(in the rows, 128 means zero)
One turn moves every row onto another: examples first, then more rows asked:
rutak: [147 111 131 121 122 123 116 119 148 126 111 118  90 156 120  92]
guke: [131 104 136 132 118 112 124 138 154 126 143 127 116 148 121 121]
nal: [134 125 119 127 148 130 147 112 160 114 105 135 102 142 109 101]
vima: [116  88 123 130 127 116 128 137 153 130  99 124 116 163  93 117]
Guro: [138 116 118 134 126 135 130 115 156 123 121 125  93 142 105  88]
sul: [115 133 160 136 163 127 120 129 167 138 117 124 101 157 102 100]
tageb: [123 117 123 123 158 147 116 163 151 127 113 127 110 173 103 135]
pid: [120 118 133 124 158 138 104 144 152 135 109 145  88 148 116 146]
tusa: [125 109 114 132 122 114 127 147 150 122 140 133 114 141 113 121]
mumo: [119 118 142 134 159 148 119 134 156 133 121 148  93 143 119 142]
kodu: [137 119 102 121 125 126 118 134 142 121 106 126  91 151 110  92]
gafem: [126 133 156 125 139 121 123 137 164 138 100 128 111 160 108 149]
Dem: [129 153 141 129 138 128 118 138 157 125 141 126 105 158 108 100]
Runok: [ 99 139 136 134 160 129 121 148 158 134 110 129  98 154  94 102]
Liv: [119 111 152 128 145 151 118 156 155 131 119 123 108 179 106 131]
topud: [136 152 128 119 145 117 103 142 155 127 132 121 102 159 102 106]
maz: [141 111 151 120 133 118 123 110 167 129  98 117  91 156 105 104]
latek: [139 103 122 129 128 107 114 134 160 130 139 125 113 139 105 123]
Kudet: [140 109 151 124 162 145 116 138 163 131 122 123 115 174 111 132]
nele: [111 119 145 121 115 126 137 138 147 119  93 124  90 165 118 101]
furi: [134 152 139 120 139 117 101 144 155 129 130 117 102 163 104 105]
Fome: [129  88 125 133 136 117 131 120 161 130 106 124 122 157  95 116]
nug: [145 117 145 130 118 144 123 120 164 134 111 131  75 163 110 110]
tebis: [113 135 150 121 159 115 112 148 149 130 103 124 101 168 121 104]
karo: [157 123 117 125 138 138 129 117 159 126 111 140  84 157 118 112]
Bufu: [118 124 107 120 135 122 125 139 151 121  88 126  86 148  91 106]
sezu: [132 117 127 131 168 154 126 141 162 127 124 132 116 162  98 131]
tivog: [134 126 108 131 127 147 129 136 156 128 105 140  75 154  98 113]
defe: [122 157 136 128 136 130 117 146 153 124 138 126 104 159 106 101]
goze: [123 115 128 131 109 134 124 134 145 125 112 122  86 154 108  88]
diba: [124 140 131 126 150 122 127 139 164 134  99 135 115 150 101 152]
mivup: [126 102 127 127 114 108 111 150 152 130 131 123 108 147 105 124]
vobad: [111 117 149 132 149 146 116 142 153 135 117 146  89 150 121 141]
sunov: [123  90 135 133 126 117 137 128 150 126 105 127 124 166 114 113]
Figug: [126 114 147 124 157 137 104 135 156 138 114 140  90 150 121 144]
pilu: [111 139 144 129 137 126 132 148 158 132  99 134 112 156 107 150]
situg: [136 122 127 121 115 137 121 142 146 126  99 136  74 172 121 113]
bidud: [120  94 115 133 135 120 141 130 150 122 104 133 125 157 105 114]
pul: [128 137 150 131 148 127 135 128 169 133 108 135 119 151 109 146]
rit: [125 140 133 125 178 117 118 134 157 128 108 130 107 156 117 104]

Bufu -> nal
vima -> bidud
sezu -> Kudet
And these:
latek -> guke
tivog -> karo
rutak -> goze
vobad -> pid
defe -> topud
pilu -> diba
tebis -> Runok

One turn moves every row onto another: examples first, then more rows asked:
kikov: [125 141 147 116 140 143 144 116 134 130 141 129 103 122  95 125 126 120
 127 125 125 143 135 139 101 156 138]
vug: [117 112 131 139 129 115 124 120 100 122 137 134 133 100 127 147 131 137
 131 104 124 127 126 128 129 119 124]
budun: [129 140 144 123 131 142 108 116 117 118 133 139 110 111 139 135 144 150
 116 130 126 133 140 148 120 150 127]
boded: [115 106 133 125 134 139 133 115 126 138 153 117 122 138 131 126 135 131
 123  99 156 152 126 138 123 142 155]
ruve: [118 113 151 131 119 113 106 104 122 127 125 121 133 127 146 109 124 112
 128 131 137 131 151 138 152 119 128]
Kofib: [116 111 145 124 140 111 119 114 125 127 127 147 123 119 119 145 130 140
 146 102 144 147 125 140 138 115 128]
Vipip: [130 117 138 120 130 131 146 116 119 130 137 128 112 120 118 128 110 171
 118 133 126 142 141 108 116 119 131]
fug: [128 120 138 133 126 125 123 162 120 136 138 124 112 140 118 124 126 160
 140 131 128 136 144 145 127 142 130]
Zude: [131 116 133 128 108 159 141 139 107 120 134 113 103 134 120 136 113 108
 119 123 131 128 137 131 122 126 144]
kip: [129 137 135 139 118 135 115  84 117 123 139 131 121 146 122 129 141  97
 137 132 131 145 134 122 127 121 147]
vin: [139 105 138 137 128 114 106 115 112 137 125 139 127 121 111 120 143 102
 132 118 130 149 167 123 138 130 121]
Vire: [105 122 127 122 123 138 135 106 128 115 159 116 113 129 112 121 115 146
 122 133 128 120 127 141 108 148 135]
bet: [131 112 144 107 132 133 131 111 149 139 131 128 103 124 134 134 142 104
 135 122 139 145 136 129 103 151 141]
golav: [133 130 132 116 115 122 110 129 122 135 133 122 117 123 107 132 110 129
 130 130 123 143 136 150 115 176 140]
Giri: [131 115 139 109 128 132 124 120 120 131 134 122 130 162 123 121 113 102
 123 131 129 141 136 110 101 125 142]
lozen: [136 106 119 137 132 159 131 124 109 124 136 134 106 157 103 125 124 126
 125 115 131 136 134 129 122 118 136]
Lino: [122 110 143 134 128 115 119 142 112 162 131 116 118 129 110 136 136 116
 114 132 146 153 143 135 110 117 122]
Nukom: [124 107 153 124 134 120 132 113 142 136 142 128 116 161 121 133 142  99
 135 142 122 128 132 133 123 134 124]
Tubi: [127 122 151 131 108 123 136 129 107 100 112 135 116 110 104 125 134 126
 134 137 134 135 151 126 125 112 124]
Buf: [118  97 144 142 128 115 125 125  89 157 142 129 115 130 119 117 139 116
 129 134 130 153 131 123 126 114 145]
tafu: [124 120 143 124 144 116 117 128 127 125 143 132 103  88 123 113 132 144
 142 131 117 136 131 137 146 130 136]
labeb: [146 137 139 135 116 103 117 115 104 135 126 125 125 116 130 123 137 119
 126 149 101 146 142 139 134 127 131]
gizi: [122 138 149 112 103 121 100 116 118 109 130 117 112 116 119 107 113 123
 139 136 135 147 138 145 142 122 134]
gosa: [129 146 131 120 137 125 109 121 117 129 132 122 125  96 116 123  98 134
 126 130 129 137 153 140 140 143 145]
puvod: [130 111 127 114 122 114 116  98 144 132 141 113 115 130 121 131 137 106
 146 146 139 128 152 137 139 114 118]
naman: [135 103 124 115 135 113 142 102 115 133 136 115 137 119 106 145 126 106
 129 139 139 140 130 117 134 113 148]
kar: [128 106 136 121 113 125 157 100 117 131 137 123 111 121 115 127 103 155
 143 135 126 137 138 131 143 133 144]
bevi: [133 133 129 119 149 143 122  95 131 149 139 112 116 146 125 126 133 143
 137 147 132 136 126 130 111 140 139]

ruve -> gosa
fug -> boded
Zude -> Lino
And these:
bet -> puvod
Giri -> vin
Buf -> vug
labeb -> budun

One turn moves every row onto another: examples first, then more rows asked:
Biv: [132 139 130 127 124 128 124 107 122 129 130  96 123 122 118 138 103 103
 124 164 131 137 134 106 164]
tegez: [117 120 110 146 114 138 112 104 129 116 137 112 128 101 132 139 134 105
 134 153 151 156 138 115 156]
Pezo: [117 139  85 124 116 143 117 110 144 124 136 135 147 125 146 121 127 103
 130 154 121 124 141 137 142]
sili: [104 139 131 119 108 132 134 129 133 135 121  97 109 121 139 105 136 130
 126 139 137 148  89 144 155]
zumo: [132 148 126 124 123 130 136 120 148 121 123 109 126 127 142 112 108  91
 109 156 122 136 143 143 134]
fatof: [123 148 101 119 122 148 121 110 117 118 128 134 139 107 148 131 118 121
 129 142 116 125 153 142 158]
goded: [122 115 107 137 110 141 129 104 128 124 133 121 124 105 140 138 135 112
 141 154 151 164 139 112 146]
gumok: [118 150 104 115 107 139 124 116 122 115 126 145 141 117 149 135 123 118
 142 149 122 124 148 126 149]
nilo: [116 124 129 118 119 141 130 122 137 134 121  97 102 117 142  97 142 129
 132 143 136 142  90 133 152]
Rara: [115 137 125 160 109 147 132  97 111 128 143 101 128 126 108 134 129 110
 128 130 146 140 120 140 154]
nus: [127 134 123 126 121 159 117 126 125 112 136 124 108 113 127 115 143 134
 143 122 148 118 124 142 162]
lamor: [120 141 131 120 131 131 135 106 149 138 125 108 113 135 145 120 114  95
 111 161 116 144 121 146 133]
Zeg: [119 127 107 127 124 159 128 116 108 124 136 117 124 129 130 108 121 133
 155 130 134 108 121 139 161]
nuf: [122 147 117 131  95 130 123 112 132 139 133  95 137 116 108 122 139 115
 114 149 136 141 101 112 163]
Sud: [105 137 144 109 110 136 136 126 138 126 125  97 101 130 129 122 141 106
 128 143 141 131  92 147 147]
lir: [107 147 144 123 105 137 143 129 137 123 118 108  98 124 137 119 148 121
 128 143 136 143  99 140 143]
lidu: [124 150 116 131 105 128 127 118 139 139 134 107 137 125 106 121 151 124
 116 150 136 135 103 107 152]
Nepin: [132 149 127 113 127 130 141 121 144 139 124 113 118 126 134 118 112  92
 106 160 116 144 127 138 132]
kud: [111 148 125 117 116 119 128 122 135 129 116  96 106 111 141  97 126 127
 117 145 138 148  96 138 144]
sedib: [119 131 115 128 120 143 129 111 105 121 143 116 116 117 135 113 116 126
 153 126 139 113  94 140 151]
lirit: [124 140 133 120 123 129 137 108 126 132 127  99 126 133 125 140 107 109
 132 165 139 132 135 100 161]
kuf: [123 162 130 110 109 131 145 113 136 135 124 127 120 128 137 133 124  91
 113 162 117 135 122 134 126]
rav: [121 135 123 126 119 154 133 124 110 112 129 131 104 115 126 117 133 137
 157 122 141 127 126 132 151]
Mezo: [119 136 127 161 114 143 136  98 113 129 141 113 126 135 114 138 133 127
 127 133 137 147 123 146 149]
dofo: [118 128 112 130 126 157 129 115 109 124 145 128 118 116 127 114 123 126
 156 121 147 116 113 140 151]
kun: [125 126 101 132 105 147 121 121 138 110 146 133 147 114 150 126 124 100
 141 145 127 113 133 136 148]
bepor: [115 150 112  99 112 130 141 111 132 137 124 114 124 114 144 133 122  86
 115 161 113 141 120 139 132]
dil: [116 133 102 127 117 142 117 122 140 116 137 136 150 117 156 134 123 107
 135 156 124 121 145 134 151]

Biv -> tegez
lirit -> goded
kud -> zumo
And these:
lamor -> Pezo
kuf -> gumok
Sud -> bepor
sili -> Nepin

One turn moves every row onto another: examples first, then more rows asked:
zot: [140  99 108 114 147 131 135 149 138 111  99 115]
meduk: [145 103 112 125 140 119 138 148 135 110 102 111]
zazos: [132  94 128 133 166 115 141 125 165 159 120 135]
lom: [146 110 111 113 147 137 137 147 142 110 108 130]
Nel: [142  98 104 124 137 121 144 145 150 121 103 111]
Taba: [121 110 131 126 146 109 106 131 144 119 119 149]
damed: [116 114 138 130 155 103 109 134 139 145  97 129]
Vadar: [143 106 108 123 143 123 140 151 144 113  97 113]
Zave: [127  90 117 126 163 117 140 126 170 142 129 142]
dami: [144 101 109 115 142 138 137 140 134 112 114 135]
pudus: [121 126 137 118 160 114 113 128 155 148 112 139]
zir: [123 111 158 115 165 114 132 120 139 139 104 130]
munor: [118 120 134 124 157 103 115 132 157 151 102 125]
senas: [125  89 145 130 155 124 115 132 120 137 122 137]
ked: [118 118 140 122 158 115 107 129 136 141 107 144]
Kega: [143 103 112 122 145 130 134 150 133 109  99 124]
kevun: [110 100 138 139 159 111 136 123 119 136 107 125]
pab: [147 111 110 118 141 121 142 146 152 116 110 110]
koma: [111 106 132 136 159 103 148 123 148 147 108 108]
mepa: [121  86 139 138 152 103 124 138 138 148 108 109]
vegos: [132 105 140 114 160 132 125 127 152 147 139 140]
kazo: [133  92 133 131 167 127 133 123 147 151 123 153]
tusiz: [141  93 108 126 138 125 138 145 128 113 101 120]
pove: [116 111 138 124 163 129 138 115 128 136 126 143]
savok: [147 107 104 114 142 134 144 140 155 120 115 124]
mamik: [120  72 122 142 158 108 131 130 134 132 111 140]
kod: [145 111 108 115 145 130 142 149 155 116 106 119]
fipor: [120 113 124 130 143  95 115 136 168 128 112 128]
Tek: [124  90 120 136 170 107 138 129 140 140 120  97]
munas: [117 105 129 135 142  95 107 136 146 121 107 133]
vifas: [128  83 131 145 162 105 136 131 149 155 105 127]
dum: [143 106 108 109 149 135 138 146 148 113 106 117]
tafak: [118 118 132 122 164 121 148 117 157 148 127 127]
fevi: [123 112 156 118 165 108 135 121 147 143 100 121]
dobu: [125  83 123 129 163 124 131 124 143 131 127 157]
zite: [124 119 127 120 148 108 113 131 166 125 124 143]
Dipi: [131 102 119 122 175 120 141 122 155 142 136 111]
big: [124 114 156 114 166 114 135 120 148 142 105 128]
bipov: [129  81 136 143 163 116 129 128 130 147 110 144]
Vaf: [129 101 133 124 156 112 132 133 170 157 124 112]
mumog: [141 102 106 112 147 128 138 149 147 114 100 112]
gesit: [131  99 125 123 176 131 132 119 131 132 139 129]
delit: [147 106 115 119 142 130 134 145 129 106 111 126]
vasod: [142 102 109 109 149 136 134 147 138 110 104 122]
bolo: [122 108 157 119 165 110 133 122 138 139 100 124]
Sidat: [149 112 112 113 143 133 139 143 146 111 117 124]
Zuda: [121  79 117 141 158 102 139 131 163 143 111 125]
lep: [125  87 127 134 171 117 129 125 116 130 123 116]

tusiz -> dami
zir -> big
And these:
kazo -> zazos
dum -> mumog
koma -> kevun
Tek -> lep
damed -> ked
lom -> kod
mamik -> dobu
zite -> fipor
Sidat -> pab
mepa -> senas

